128 stands for zero in the data rows.
Here are some numbered points:
[133 125 109 127 130 123 116 103 132 122 124 140 148 116 147 155 102  93
 151  83 167 147 126  99 135 125 110 122 135 118 102 110 185 127 160 153] 0
[100 152 121 174 112 107 100  99  84 160 137 171 153 124  87 134 173  78
 132 147 103 129  86 149 152 153  82 116 111 118 168 116 136 134 177 127] 1
[111  72 118  86 203 103 161 176 190 134 138 101  97 145 128 114 127 172
 169 162  92  67 146 121 101  93 157 123 135  99  56 156 105 127  83 177] 2
[129 129 147 114 137 148 169 189 149 145 174 158  71 107 114  90 238 146
 149 195 152  70 115 178 152 112  81 189 135 130 115 169  43 128 113 109] 3
[119 118 146 127 157 103 124 137 152 133 116 126 112 148 144 124 122 115
 133 122 101  93 134 131 130 162 142 132 124  92 104 118 173  79 113 153] 4
[130 165 129 140 104 135 142 159 114 110 128 136 144 113 141 121 144 146
 123 147 152 146 123 143 171 125 109 108 125 144 171 117  95 153 154 103] 5
[135 124 120 135 155  72 114 139 114 179 171 167 119 145 133 108 124  82
 155 132 143  88 107 140 139 140 133 129  91 106 134 141 134  78 139 133] 6
[111 161 143 136 107  82 111 113 103 143  92 132 170 101 107 100 158  94
 101 195  85 136  95 134  78 138  79 156  91 143 155 132 119 132 131 116] 7
[101 117 113 106 109 148 111 137 176 108  72  87 114 173 102 137 141 190
 118 105 108 116 146 116 142 152 114 132 156 143 100  96  84 169 113  88] 8
[145 138 141 120 130 165 157 113 131 160  67 131 126 135 144  92 104 154
 108 174 112 140 151 135 135 143 169 140  96 130 123 156 128  93 132 123] 9
[155 117 119  92 151 176 117 129 141 140  88 103 112 118 147 160  95 139
 138  97 133  95 183 116 131 138 168 163 197 100 117 117 148 184 123 126] 10
[137 147 134 126 112 150 161  93 162  94 157 175 141 134 139 120 133 133
 121 103 192 147 119  97 187 117 134 147 128 157  93 159 173  78 173  96] 11
[128 139  93 115 142 155 134 134 138 116 103 125 155 107 163 126 120 137
 125 105 139 117 120 136 139 126 119 132 135 136 135 144 145 105 127 157] 12
[147 112 137 155  86 166 106 112  72  89 138 119 123 125 131 152  95 172
 130 113 127 204 165 114 201  92 122 125 162 168 172 117 102 156 141 116] 13
New points follow, each followed by the numbers of its two nearest points above by angle, nearest first.
[132 113 122 137 142 137 113 100 124  92 156 161 131 141 115 133 169 108
 121 132 142 118 107 112 115 124 153 113 137 128 141 132  85 123  98  94] 3 1
[141 144 152 132 114 103 140 116 107 109  99  97 137 184 158 132 100 150
 109 120 120 168 144 131 145  91 125 125 120 146 161 159 118  78 139 161] 13 9
[124 151 160 146 109 121 108 144 101 131 112 129 131 133 102 120 127 134
  98 175  84 129 135 125 124 132 153 131 103 128 153 131 104 139 138 113] 7 9
[122 141 170 114  68 133 116  82  75 168 136  90 104 139  99 164  60 162
 128  96 184 203 114  75 121 131  91 117  84 176 168  72 172 163 156 175] 13 0
[ 83 157 105 158  97 167 140 154 128 148 121 130 123 105 150 109 183 173
 114 172 104 126 121 193 147 105 140  90  87 140 115 187  63 134 113 113] 3 5
[140 157 197 154 105 138 114  88  90 103 143 223  82 152  75  56 218  72
 133 243 123 165  82 159 143  82  71 116  48 180 175 175   0  64 116  53] 3 7
[146  89 131 115 137 154 120 146 141 111 172 180 126 123 142 103 197  90
 133 161 122 114 131 119 113  85 158 122 108 154 113 109 104 153 107 106] 3 2
[113 127 105 113 144  95 128 136 175 151 106  99 137 123 133 167 106 145
 129  99 116  81 120 139  97 136 149 119 129 107 117 141 145 142 109 149] 2 4
[124  87  93 117 131 116 111 165 144 138 172 132 134 131 131 158  96  98
 140  94 124  65 117 110  92 107 142  96 127 106 123 125 137 128 127 174] 2 6
[135 180 114 138  41 129 134  62  83 104 100 160 147 108 134 160 110 155
  77 155 144 172 152  73 136 139 102 126 164 162 112 164 126 114 182 173] 13 11
[135  93 132 133 148 133  92 149 115 111 184 161 124 162 115  98 167  90
 148 154 114  88 127 113 106 108 127 111 136 139 126 139  74 122  87 121] 3 6
[142 214  73 163  73 175 153 140 113 116  91 145 125 112 168 145 163 164
  90 158  96 161 137 175 147 113 108  74  90 160 138 155  73 136 137 114] 5 9
[130 119 135 139  91 146 116 109 123 130 108 140 133  79 114 156 124 110
 111 133 142 154 125 135 109 126 119 127 118 127 124 112 106 155 119 127] 7 13
[100 188 150 186 119  80 181 105 124 196 145 130 156 146 143  65 134 108
 108 201 101 189 132 188  76 116 126 112   0 113 159 123 137  70 143 136] 7 9
